Z_746: [143 133 130 155 156 143  99 128 111 114 132 137 145 105 117 124 115 118
 134 112 145 140]
Z_995: [ 52 111 131 221 178 109 166 117 194  18 132 156 112 169 174  96 116 146
  90  76 165 181]
Z_570: [123 129 127 112 129 113 137 123 129 144 132 128 122 113 114 127 125 137
 120 127 121 146]
Z_61: [ 86 149 144 116 161  93  92  84 162 120 132  68 139 124  93 115 118 169
 104  89 115  93]
Z_610: [145 112 132 116 149 141  89 118 132 112 132 113 133 105 112  96 130 124
 138 121 125 133]
Z_578: [130  75  93 111 117 139  84 130 100 129 132 147  84 142  77 139 132 123
 131 118 129 129]
Z_318: [129 120 121 133 121 128 137 140 123 131 132 128 148 145 130 109 127 135
 134 134 128 122]
Z_751: [112 146 121 129 129 116 125 149 129  95 132 138 119 119 111 130 101 118
 117 113 153 163]
Z_562: [ 60 139 130  74 103 167 108 140  69 161 132  69  88 172 144 163  59 243
 163 154 130 162]
Z_6: [162 110 137 148 122 236 116 252  99  96 132 167 160  66 140  45 167  95
 216 207  98 193]
Z_952: [100 156 113 147 113 125 109 130 125 146 132 125 164 146 130 137 152  92
  84 138 148 107]
Z_579: [119 124 112 126 128 123 132 139 106 157 132 115 131 134 122 142 125 146
 132 129 123 128]
len: [ 60 139 130  74 103 167 108 140  69]
9
all Z_562: [88]
13

Z_318: [103 173  54 158  53 181 119  75 182  64 195 114  82 143 170 204 101 187
 136 151 130 131]
Z_6: [103 177  96 114  97 162 149  72 146  70 175 125  84 160 114 143  93 184
 158 124 130 107]
Z_751: [116 144  93 114 127 102 104  82 151  96 144 102 108 102 140 180 118 175
 137 176 134 139]
Z_610: [ 87 126  96 192  25 161 166 170 142 109 219  94  98 145 120 171  79 203
 117 113 138 136]
Z_578: [123 140  81 153  54 202 145 158 110  94 181  83 134 146  54  81  81 201
 140  64 149 119]
Z_579: [ 86 157 115 157  50 119 152 143 127  97 214 109 157 135 147 157 106 179
 146 135 125 113]
Z_61: [107 109  98 162 110 105 148 203 142 122 163  88 117 147 107 129 139 123
 115 107 141 156]
Z_562: [139 117  69 143 133 172  80 134 171 102 128  83 128 101 128 169 134 163
  92 150 158 180]
Z_952: [143 157 115  84  50 119 152 143 127 115 214 109  74 135 147 163 106 179
 146 135 125 115]
again Z_6: 
[114]
all Z_952: [115]
3 10 22
[143 157 115  84  50 119 152 143 127 115 214 109  74 135 147 163 106 179
 146 135 125 115]
Z_952
again Z_61: 
[107]
[ 86 157 115 157  50 119 152 143 127  97 214 109 157 135 147 157 106 179
 146 135 125 113]
Z_579

Z_6: [128 128 128 128 128 128 128 128 128 128 128 128 128 128]
Z_61: [102 122 132 167 162  82 128 130 117 146  85 109 131 128]
Z_570: [109 112 121 120 120 150 103 133 164 138 116 129 140 132]
Z_746: [165 112 190 168 107 121 114 144 168 179 165 147 201 178]
Z_562: [110 102 156 144  89 170 156 141 119 110 101 116 144 109]
Z_610: [119 120 130 136 140 111 125 128 125 132 112 137 128 117]
Z_952: [119 134 111 179 115 105 130 150 121 128  93 148 122 105]
Z_578: [144 131 198 239  56 155 133 160 157  96  63 162 120 122]
Z_579: [125 123 133 131 121 136 129 130 126 125 123 126 131 125]
Z_751: [ 70 132  90 119  73 143 140 145 179 100  79  66 114  69]
len: [ 70 132  90 119  73 143 140 145 179 100  79  66 114  69]
14
len: [110 102 156 144  89 170]
6
len: [110 102 156 144  89 170 156 141 119]
9
all Z_562: [110]
1 10
all Z_6: [128]
1 2 3 4 5 6 7 8 9 10 11 12 13 14

Z_746: [225 224  57 143 242   5 213 124  74 177 169  96 169 152  94 175 151  71
  51 216 224 101 232  82 220   6  30 233 130 254 173 193 108 224 150 254
  32 196 196 154 186  83  59 123 174  94  53  78 171 196 153 172 228 194
  39   9  37 143 131  59  27 202 202 237]
Z_61: [ 91 127 220 154  84 221 254 154 193   6 184  85 233 171  68  59  98 150
 150 141 138  80 105 182  81 138  77 108  44 172 242 102 209 156  59 163
  77 103 144  48 173 160 220  33  24   3  18 128 116   7  37 239 149 174
  73  83  14 251 200  29 135   3  80   3]
Z_579: [225 224  57 143 242   5 213 124  74 177 169  96 169 152  94 114 151  71
  51 216 224 101 232  82 220   6  30 233 130 254 173 193 108 224 150 254
 150 214 196 154 186 130  59 242 174  94  53  78 171 196 153 172 228 194
  39   9  37 143 131  60  27 202 202 237]
Z_952: [ 91 127 220 209  84 221 254 154 193   6 174  85 233 171  60 174 174 150
 150 141 136  80 105 182  81 138  77 108  44 172 242 102 209 156  59 163
  77 174 144  48 173 160 220 225  24   3  18 128 116   7  37 174 149 174
  73 174  14 251 200  29 135   3  80   3]
all Z_579: [59]
43
len: [225 224  57 143 242   5 213 124  74 177 169  96 169 152]
14
all Z_61: [149]
53
[ 91 127 220 209  84 221 254 154 193   6 174  85 233 171  60 174 174 150
 150 141 136  80 105 182  81 138  77 108  44 172 242 102 209 156  59 163
  77 174 144  48 173 160 220 225  24   3  18 128 116   7  37 174 149 174
  73 174  14 251 200  29 135   3  80   3]
Z_952
all Z_952: [174]
11 16 17 38 52 54 56

Z_578: [106 110 135   0 131 196 188  97 162 172]
Z_6: [134 109 157 146 147 157 131 134 107 134]
Z_570: [126 116 156 127 133 108 126 137  89 125]
Z_751: [124 117 144 132 132 106 137 122 124 122]
Z_746: [155 136 151 149  91  99 123 152 137 116]
Z_579: [130 114 153 152 148  93 126 136 100 116]
len: [124 117 144 132 132]
5
all Z_6: [134]
1 8 10

Z_952: [ 84 175 169  95  67 162 132  92 140 138  26 139  70 161 119 202 111  94
  71 102 136 181 132 132]
Z_751: [159 131 142 222 253 138 161 144 161 118 154 190 152  47 178 133 177 142
 115 114  82 103 153 150]
Z_610: [159 131 142 222 253 138 161 144 161 118 154 190 152  47 178 133 177 120
 115  88 103 167 143 141]
len: [159 131 142 222 253 138 161 144 161 118 154 190 152  47 178 133 177 120
 115  88 103 167 143 141]
24
again Z_610: 
[161]
len: [159 131 142 222 253 138 161 144 161 118 154 190 152  47 178 133 177 120
 115  88 103 167 143]
23
all Z_952: [161]
14
len: [159 131 142 222]
4

Z_570: [ 92  76  41 116 116  60  80  73 101]
Z_746: [136 199 186 152 104 183  94 123 167]
Z_952: [152  76  41 116 116 162 127  82 164]
Z_610: [ 93 168 107 138   9  93   9  93  93]
Z_6: [124 213 122 110 185  88 197 130 169]
Z_318: [138  99 212 117  40 125 188 123 176]
Z_995: [103 201 142 159 110  69  96 144 179]
Z_61: [136 199 186 152 104 183  94 123 139]
Z_578: [169 190 197  81 144 135  68 167 101]
[136 199 186 152 104 183  94 123 139]
Z_61
all Z_610: [93]
1 6 8 9
len: [ 92  76  41 116 116]
5

Z_610: [ 95  32 160 195  38]
Z_61: [ 75 133 225 200 133]
Z_562: [204  31 143 106  71]
Z_746: [218 169 113 118 213]
Z_570: [185 185  15 193  81]
Z_318: [ 72  23 242 194 150]
Z_952: [ 41 108 108 117 108]
Z_995: [ 23 113 137  68  25]
Z_751: [ 34  51 123 127  64]
again Z_61: 
[133]
again Z_570: 
[185]
again Z_952: 
[108]

Z_578: [154 139 166 148 135 148 177]
Z_61: [194 125 194  95 125 115 116]
Z_579: [176 175 208 167 125 163 171]
Z_952: [123 181 217 181 127 181 185]
all Z_61: [116]
7
len: [123 181 217 181 127 181 185]
7
again Z_952: 
[181]
[194 125 194  95 125 115 116]
Z_61
[154 139 166 148 135 148 177]
Z_578
len: [123 181 217 181]
4

Z_579: [192 114 118 165 157  90 131 198 142 147 171  86 158 185 126 218 131 108
 175 104 117 115 117 134  68  73 131  21 112  90 128 146 124  91  78  70
 119  82  87  45 129 193 134  77 136  81 122  96  20 123 134 147 128 175
 106  68 109]
Z_995: [152 194 142 104 112 177  74 246  99 106 109 147 203 141 178 162 163 118
 168 148  46 136 106  79  71 151 108  64 106  90  77 162 121 140 149  85
 117 157 128 130  79 150 125  79 122  71 101 106 137 104 139 162  90 225
  90 123 209]
Z_952: [192 114 118 165 157  90 131 198 142 147 171  86  90 185 126 218 131 108
 175 104 117 115 117 134  68  73 131  21 112  90 128 146 124  91  78  70
 119  82  87  45 129 193 134  77 136  81 122  96  20 123 134 147 128 175
 106  68 109]
Z_578: [152 194 142 104 112 177  74 246  99 106 109 147 203 141 178 162 163 118
 168 148  46 136 106  79  71 151 108  64 106  90 155 162 121 140 149  85
 117 157 128 130  79 150 125  79 122  71 101 106 137 104 139 162 169 225
 174 123 209]
len: [192 114 118 165 157  90 131 198 142 147 171  86  90 185 126 218 131 108
 175 104 117 115 117 134  68  73 131  21 112  90 128]
31
len: [152 194 142 104 112 177  74 246  99 106]
10
[192 114 118 165 157  90 131 198 142 147 171  86  90 185 126 218 131 108
 175 104 117 115 117 134  68  73 131  21 112  90 128 146 124  91  78  70
 119  82  87  45 129 193 134  77 136  81 122  96  20 123 134 147 128 175
 106  68 109]
Z_952

Z_952: [108 132 128 120 125  90 115 124 128 162 134 121 131 134 109 139  78  98
 110 127  84  93 115 120 171 115 163 140 145 108 127 122 138 117 145 128
 136 126]
Z_751: [108 132 128 120 125  90 115 124 128 162 134 121 131 134 109 139  78  98
 110 127  84  93 115 120 171 136 163 140 145 108 142 122 138 133 138 131
 121 125]
Z_610: [108 132 128 120 125  90 115 124 128 162 134 121 131 134 109 139  78  98
 110 127  84  93 115 120 171 136 163 140 145 108 142 122 138 133 138 131
 121 131]
Z_578: [122 141 110 192 137 111 128 136 123 102 142 120 131 121 160 124 109 128
 139 123 129 120 128 128 136 160 151 147 119 132 140 124 101 139 127 128
 142 139]
Z_746: [108 132 128 120 125  90 115 124 128 162 134 121 131 134 109 139  78  98
 110 127  84  93 115 120 171 136 163 140 145 108 142 122 138 114 138 131
 121 131]
len: [108 132 128 120 125  90 115 124 128 162 134 121 131 134 109 139  78  98
 110 127  84  93 115 120 171 136 163 140 145]
29
all Z_952: [115]
7 23 26
[108 132 128 120 125  90 115 124 128 162 134 121 131 134 109 139  78  98
 110 127  84  93 115 120 171 136 163 140 145 108 142 122 138 133 138 131
 121 131]
Z_610
[108 132 128 120 125  90 115 124 128 162 134 121 131 134 109 139  78  98
 110 127  84  93 115 120 171 136 163 140 145 108 142 122 138 114 138 131
 121 131]
Z_746

Z_995: [ 58  92 116 222   1 227]
Z_562: [149 121 106 141 151 208]
Z_579: [149  96 108 209 143 235]
Z_61: [181 153 108 153 153 108]
Z_318: [161 161 126 161 154 224]
len: [ 58  92 116 222   1]
5
len: [ 58  92 116]
3
again Z_318: 
[161]
[181 153 108 153 153 108]
Z_61
all Z_61: [153]
2 4 5
all Z_318: [161]
1 2 4

Z_751: [133 167 138 127 102]
Z_578: [133 167 138 119 117]
Z_952: [118 135 131  73  81]
Z_579: [155 119 126 139 140]
Z_6: [135 116  25  80  64]
Z_570: [132 135 118  75 100]
Z_746: [146 183 178 161 194]
Z_610: [138 123 124 124 103]
len: [133 167 138 119 117]
5
len: [132 135 118  75]
4

